Each path below is one point turned by a fixed rotation once a step. After each direction that follows a path, write how fast that rotation turns it, in degrees each step (0 if it stays still).
Each turn is a multiple of 5 degrees from 10 to 175, or 0.
Each row of a path follows its step; steps can be skipped.
Rotation 1:
step 0: [ 26  -2 -30   8  10  -5   3  -9  -9 -12  26  -1  14  17  49  10   1 -13
 -14  11 -13   1  11  19  -4  20 -13   5 -17  21  12 -19 -14 -10 -24  24
   4   9 -14  -9 -21 -16  -1  -1  18  18  19  -7   8 -38   0   6   9  -7
  25 -24  -6  -4  -9 -12  -6 -10  -4  23  -2  20 -16  16 -14  19  -5 -17
   9 -10  22 -25  -2  -4  -7   8   6  16  11  25  -5  38]
step 11: [ 23   2  -6   8  18  -6  31  16   5   3  -4  20  27  19  39   6  10 -18
 -10   1 -30 -11   0  -6 -22  26 -20  14   7  -5   6 -20 -21 -17  -3  -4
  16   2  21 -21 -44  13  -5  -3  16   5  23   2  10 -24  23 -14  -9   4
  21  -7  -3  16  26  12  -9 -31  15  -1 -24 -20   1  11   3  19 -18  19
   9  -3  -1   4   5  -3  -8  -3 -21  -7  -8   5  13  20]
step 14: [ -6   1 -19   3  18 -16   7  34  -9   1  -6 -10  21  13  12 -18   8  -6
 -52   1  10  -5   6  -5  13   7 -12  -9 -16  10   5 -32   1 -10  10  12
 -16   0  -5  15 -32  24   7  16  10 -15  -7 -12   6 -18   3 -30  18   7
   8   9  -1 -13 -21  -6   6  -9   6  -2 -10  -3  -9  -7   2  25 -20 -10
   4  13 -20 -10  30 -37   0  21 -25   0 -19  26 -14  35]
step 16: [-12 -13  -6  15  10   3 -16   9 -28  -7   9  -9  10  27  10   5  -1 -32
   8 -20 -20 -11   9  16 -14  26   7   3 -11   6  16  -7 -44  15  -7   6
 -17  -8  -5  28 -22  22  10   4  38  16  23  13  -1 -28  17  23 -15   7
  -8  12 -28  -6   7   9   0  -7 -15  14  -3   0 -13  11 -13   8 -24  17
  -3 -16  28   0  42  -7   3  -5   9   0  -1  -4 -10  13]
step 25: [-21 -10 -37 -24 -10 -10  10  17  -4   1   3  -4  -2   7  28   0  -5  11
   9  26 -12   3 -15  10   1  34   8  19  11   8   9 -14 -14 -12  -8   6
 -30   2  -5   3 -31  38  37  28  19   6  18   1 -11 -22   8 -11  11   3
   3   1 -13   3   1  18 -28   6  11  -6  -1  12 -20  -8   2   4 -14  -7
  28 -12  19 -12  21 -25  10  -1  -5  10 -20  -1 -15  35]
step 27: [ -3   8 -11  11  22  -7  22 -20   4  19   1 -23  16  21  14  10  14 -12
 -17 -15  17   1  17  20  -4  25   7  -5  -7 -11   4  -6   9 -22 -10  -3
  -5   7  -2   2 -30  15  -3 -19  44   7 -13 -13  20 -19  21   5   3  14
 -17  22 -34 -24  -2   2  -5 -31   1 -10   1 -14 -28   5 -17  23 -43  20
   3  -7  -3  -5  14   8  -9  -1   4   1 -20  29   9  -1]
step 36: [  8  -4 -19  -5   6  11 -14 -30 -39   9  15   1   3  14  27   7  -5  29
   0  16 -10  -7   5  29  -3  16  -4  -2 -24   1  18   4 -10 -16   4  -2
 -12   9  13  -9 -51  14  10 -15  20  -8  28 -33  32  -9  -9 -13  -2   1
  -4 -26 -22  13  12   2  -4 -11   5   3   4 -20 -16  10  -2  15 -26  10
   6   0  23  -4  29  -7  10  -6  21   8  -7   7   1  25]
step 38: [-12   8   1 -14  -7 -28  19 -10   6 -19 -12 -14  25  16  13 -14 -19  -4
  -4 -24 -19  12   5 -15   9  37 -18  -3  20 -15  12 -16  -3 -20   7  15
 -24   7  17   1 -25  20  33  -5   6  -1 -13  14  21 -15  -4 -10  -5   2
  21   1 -32 -11  -7   2 -14   2  -3 -14   0  -2  -2 -27 -22  24  -6   9
  -6 -25  -2 -18   0  22 -13   3  15  16 -40  29  -3  11]
Directions:
[ 3 -4  1  1  3  1  0  3  4  0 -2  1 -3 -4  2  1  6 -1 -2 -3  1 -3  2  0
 -9  1 -4  1 -3  8 -4  3 -1  2 -2  3  1 -4 -1 -1  5  0  5  2  3 -3  6  0
 -5 -8  1  0 -2 -3 -5  1  1  1 -1 -8 -1  4 -9 -7 -7  2 -2  2  1  1  1 -3
 -4  0 -5 -2  2 -1 -4  1 -2  2 -2 -2 -7  5]  155
[-2  8  5 -2 -8  1  2 -2 -2  5  0  7  4  3 -3  1 -1 -3  4  0 -2  8 -3  2
 -5  1  2  3  4  2 -5  0 -3  8 -1  1 -7 -5  0  3 -3  1  0  5 -1 -3  0  2
 -6 -1  4 -4 -6  4  4  4 -2 -1  3  4 -6  2 -3  2 -4  3 -1  3  3 -2  1 -3
  1 -2  1  2 -1  3 -3  3  4 -1  0 -3  5  1]  80
[ -3   3   0   6   2   1  -6  -4   1  -3   2   0   1   0  -1  -5   3  -1
   0   1   3  -7  -4   0  -1   1   2   4  -3   3   4   3  -2  -2   4  -6
  -4  -1   5   2  -3  -3  -2   0  -2  -5   8   2  -4  -1   4  -1  -1   6
  -2  -1   0   0  -2   3   3  -5   8   4  -3   0  -3  -5  -2   5   6  -1
 -12  -1  -2   2  -1   4   5  -2   4   0  -2  -6  -2   1]  55
[  4  -1   9  -2   5  -3  -2  -2   3   0   5   8   1  -5  -2   2  -2  -1
   0   4  -1   0   2   5   5   5   8   2  -1   6  -5   1   2   1   7  -1
  -1   2   2   1   2  -3   0  -1   1   4  -5   1  -3  -2   2   3   0  -1
   0   5  -1   3   2   2   7   3   7  -3   0  -1   0   2   0   1  -6   0
  -1  -4  -2   1   1  -2   2  -5 -11  -3  -4   3   4   6]  20
[-2  2  1 -3 -3  0 -2 -1 -4 -3 -4 -4 -3 -5  1  0 -4 -5  7  7 -8 -7  1 -6
 -4  6  0  2  3 -5 -2  2 -3  0  3 -7 -4  2  1 -2  0  2  6 -3 -4 -6  3  2
  4 -7 -1  1 -2 -6  3 -1  0  7  7 -1 -5  1  3  0  0 -4  1  1  0 -2  3  3
  4 -1 -4  2 -3  2  0  0 -3  0  4  3 -3  1]  55
[ 1  0 -8 -2 -1  2  4  0  4  3 -1  1 -3 -3  0 -2  2 -3  4 -1 -6 -4 -2 -2
  4  3  9  0 -5  3  4 -1  2 -3 -6 -1  0 -4 -2  3  5  3 -1  3  1 -4 -5  1
 -4 -5  3  0  2 -7 -1  0  5 -2 -1  5  0 -2  0  3 -1 -7  2  1  3  4 -3  3
 -2  2  8 -3 -4  3 -7 -7  3  4  4 -4  5  3]  45
[ 1  1  1  1 -4  1 -6  1  0  1  2 -2  7 -2  4  0 -7 -1  5 -8 -2  3  7  1
  3 -2  3  4 -6  1  2  2  1  1 -2  2 -2  3 -2  8  3 -2  0  0  8  1  6  5
 -3 -1 -3 -1  5 -3  3  0  6  3 -1  2 -1 -1  8 -1 -4  6  2 -5  2 -1  5  2
  3  3  1 -4  3  0 -4  5 -3 -1 -2  5 -4 -6]  45
